Each row is where one point has got to under a steady rotation. How many steps took it there?
The counts run from 0 to 317.
[-32   0   1  -4   6   1  14   4   4   5  -4 -16   9  19  -1  21  12   7
  -9  10  14  10 -14  -4   6 -24  15 -14  26  -1 -22  10 -37   0   7]
142
[ 21  14   9   8   6 -19  14  20  24  -2 -11 -12   7  -1  -6   9 -11   2
 -34  14  38   5  24   4  14  -8   1  -6  35  -1   3 -18  -1   1  -4]
50
[ 26  17 -45  17   3 -14   4 -19  -8   7 -19   7   5  -4   3  19   0   9
 -21 -17  -4 -22  -1  -4   1   7 -14  -4  -8   3 -15  -9  12  18 -18]
311
[ 22 -31 -26   9  10 -10 -16 -20   0  -2   1 -13  -5  13  -4   4  -3   1
   6  -7 -29   3   2 -22   0 -16 -24  40   6  -2  -3   6  10   4  -3]
177
[  2 -22  -3  -2  10  -1 -36  -8  20  -6  26   4  11  12  13 -18 -27  19
  -3   8 -10   0   9 -14   7   5 -26  17  -4  -6  30   3   0  -7   8]
181
[ 12  16 -23   9  -5  -1  -1   9  15  18   2   5   9 -14  13   2 -10  -5
 -18   1  14 -28  12   8  -5  26 -21 -29  26 -11 -10 -20 -18   9 -15]
307
[ -2  21 -27   4   4  -7  -9 -29  -8  -4  -3   6 -10   5  21  -2   0  16
 -25 -14  -3 -22  -7   3  12  18  -7  19 -18  13 -28  -9  26  25 -10]
313
[-10   5  10  -7  -6  15  -7  27  34  10  18 -16 -13  13 -21   5  -6  19
   1  18 -26  11   8  12  -2  22  -7   9  22 -11  -8  -9 -22  14  16]
232
[-28   8   3  -4   3 -14   9   7  12 -11 -15   3  15  13 -14   2  14  20
 -28 -13  20   8 -18 -21  26  -8  24 -21 -19  16  -6   5  -6   2  12]
138
[-17  10  -8  24   6  -5  22   5  19 -27 -12  21  11 -18   6  -1 -14 -18
  -3 -14   8  -1   5 -37  18  -6  20 -10  -6  -6   3  15 -11 -21 -10]
134
[ 12  14 -19   0  -7  23  23 -30   9 -11 -14  19 -15  -6  18  10 -23  -2
  11 -24  -6  -3  -5  16  -4  11   7   6 -14 -29   1  14  12  -1 -24]
61
[-10  -8   4  -8   3 -20  12 -14   9  30  21  -6   2   5  27  -4   5   7
 -17  -5  31 -13  18  32   9 -13  -4   5  -1   1 -13  -2  24   6  20]
123
[ -2  -8  -1  -2   2 -25   8 -10   8  31  17  -1  15   8  11  10   2  16
 -26  -8  34 -10  12  25  13 -13  -8  -3  -6   2   0   0  22   9  25]
122
[ 29  -9   9  -2 -15  10  20  -9  19 -38 -10 -20 -10  -6   4 -11 -19 -12
  11  -2 -12  14  24 -10   8   0   4   3  -2  -9  39  -4  -5   2 -13]
44
[ 35   4 -30   5  12 -23  -5   0 -13  -7  -6   5 -10  14   3  20  -1 -16
 -13 -15  -6  -3  -3 -21 -20   4 -13  21  23   2 -14 -18  15   6 -17]
243
[-15  25   9  27   7 -15  18  -9  20  -1 -13  -4  -7   2   1  21 -17   6
 -14 -20 -13  22  11 -23   0   3  38  11   6  -8 -11  -2  12 -13   7]
68
[ -3   7   1  -5 -23  13  -1 -19 -10  29 -13 -15  -5  -1   4   1   3 -10
  16 -12 -13   6 -14   8 -28   5  19 -31  18  -9 -17   1 -26 -15 -16]
77
[ 11 -16 -13   5  13 -22 -28   6   2  16   5  -1   4 -11 -11  -8  19 -16
  -9  -7  -2 -18  -3  -4   9  14 -32  24   7   9 -26 -15  17  26  -1]
173
[ 10   1   9 -15  19 -27 -13  13  10  20  11  27  23  -5 -14 -13   4   4
 -24  -1  35 -14  17   8   0 -12  -1  -8  -5  13  12  -6  14 -18  19]
189
[  7 -11  -5  -9   2  28  26  27 -29  -1  -1  11 -14  -7  17  -3   1 -14
  26   8   4  -8  -6  18 -14   0  11 -13  17 -19  -7 -12 -23  -7 -17]
217
[ 10 -24 -17 -13   9   6 -30 -10  10 -23  19   6   3  19  13 -12 -22  14
   1   2 -10   4  -8 -13   1  -5 -26  19 -10   0  35   8   5   7   7]
180
[ 19   5 -10   6   6 -22 -26  19   4  15  12   8  -2  -9  -1   2  -5 -17
 -12 -15   4 -15   4   2  -9  38 -17   2  26  -7 -13 -35   9  26  -9]
240
[  5   9  24   2  10  14  -9 -24  24 -25   6  -7  21 -18  10  -1 -15  -5
 -20  16  32  -7  24   4  22   1 -14   0  12   4  27   0  -7   3  -1]
116
[ 18   0 -22 -15 -25  14  14   2  16  24  -5 -29   2  13  -3   4  -9  21
  -8  -3 -11   2  14   8  -8   7 -13 -40   8   1  15  -6 -24   6  10]
303
[-15 -11   4   4   7  11  -3  -1  25  -6  13   8 -14 -17  17 -30  -7 -13
  21  -7   1 -17  -4   0   6 -15   8   8  -9 -22 -11  36   3  -8 -20]
199
[-10  11   4 -23  -7  15   3  27  24 -19   7  -5 -11  29 -21   8   0  29
  -3  17 -17  19  -6   6  -1  10  -2  11  -2  10   2   0  -9  29  21]
230
[ -1   9 -20 -21  -5  14  11   1  15   5   9   6 -19  13  32   4 -15   4
  -5   3  30  -8  -6  40   1   0 -12   9  15 -18 -20  16  14  14  -8]
57
[  7 -18 -15   7 -23 -22  -9  13   0  11   7 -20  -7   1  16 -22  13 -17
   0   6   0  -8   3  -3  15   2 -38  17  -9  32 -13   5  31  12  -5]
106
[ 26   7  -5 -14  -9  13   1   6  15  11   5  -7   4   1 -26  26  -2  -2
   9  -3 -26   4   7  11 -22  13  -7 -15  29 -18  16 -15 -31  17   6]
235
[-14  -3  27 -16  -4   6   9  18 -23   4  -9 -19   0  13   0  -4  13  19
 -12  30  39  12 -12  24  -2 -14   6 -15  -7  23  -1  -1  16   8   9]
280
[-23  -4 -16   5 -10   1   7   7  20   4  15  21   1 -13  35 -26 -19  -5
   7 -20   1 -19   0  -1  23  16   6 -15 -28 -14  -2  24   4 -20  -8]
131
[-13  11  -4   3 -20   4  -4   2   2  32  -7  -8   1   8   6   5  -6  -2
  10  -2  -6   6 -12   5 -27   2  12 -31  33 -11 -17   4 -29 -21  -6]
76
[ -6 -14  12   3 -14  -1  -3 -11   0 -10  10  -5 -16   3  30  -8 -10 -32
  30  -8  -6  10 -17  -9 -23 -22   4  10   5 -15  -1  30  10  -9 -21]
267
[  1  18   9 -21  -1  27 -18   2  14   6   2   1   5 -15 -17 -13  17 -25
  11  25  -7  -4  16  12  -1  24 -15  -4  23   8   3  -8 -33  -5  10]
166
[ 13  26  18  -5   6 -18  -5 -24   6   6  -2  14  10 -12 -15  20  16 -29
  -8   1  21  -2   7  15 -24 -18  18   8  18   4 -12   9  11  -8  -6]
259
[-42   8  17 -13   8   6   8  -1  10  -2  -1 -17   3  18   5  -1  13   9
 -14   6  23  11 -11  -4  15 -14  21 -10  22  13 -32   2 -27   2   8]
141
[ 19 -18  -6   1 -13  19  -1 -33  13 -22 -10 -32  -7   2   9 -14 -13  -1
   9   4 -20   6  13 -13  12 -12 -22   6 -12   8  21  16  -2   2 -18]
111
[  3 -11  -8  -4  18  -6 -25  -9  -7   2   8  -8 -12  -9   1  -8  15 -28
   0  -4  -1 -16   1 -11   5   8 -29  39  20   9 -29  -7  18  23  -6]
174
[-12  -7  27   2 -13   1 -18  10  -2 -39  -3  10   9  -6  12 -21 -21  -9
   2   0  19  14 -16 -17   4   9  15 -24 -23   1  33  11  13  -3 -15]
272
[ 33  -6   4  -8 -15   3  18   6  22 -40  -7  -9   3   0  -5  -2 -17   4
   0  -6   1  14  16 -14  11   4   0 -14 -12  -4  44  -3  -2   6  -9]
45
[-19 -11  15  11  -7   7  15  30 -15  28   1 -18  -1   1   4   2   2  10
   1  34  26   2  -4  33  -5 -18  -9 -11  13  -2 -15   9   4  -4   1]
282
[-19  -8 -16  16   9 -12  -1  18 -35 -17  -6  26   4   5   2   6   9   8
  -5  -4 -13   2 -22 -21  16  23  -3  15 -23  13  -1 -24  10   4  15]
155
[-16  13   5  14  -6  11 -27  -4 -25  -7 -11  16  -2 -20  12  -7   5 -21
  -3   0  12 -15 -27   1 -10  31   2 -12   5   4 -27  -7   0  13 -31]
82
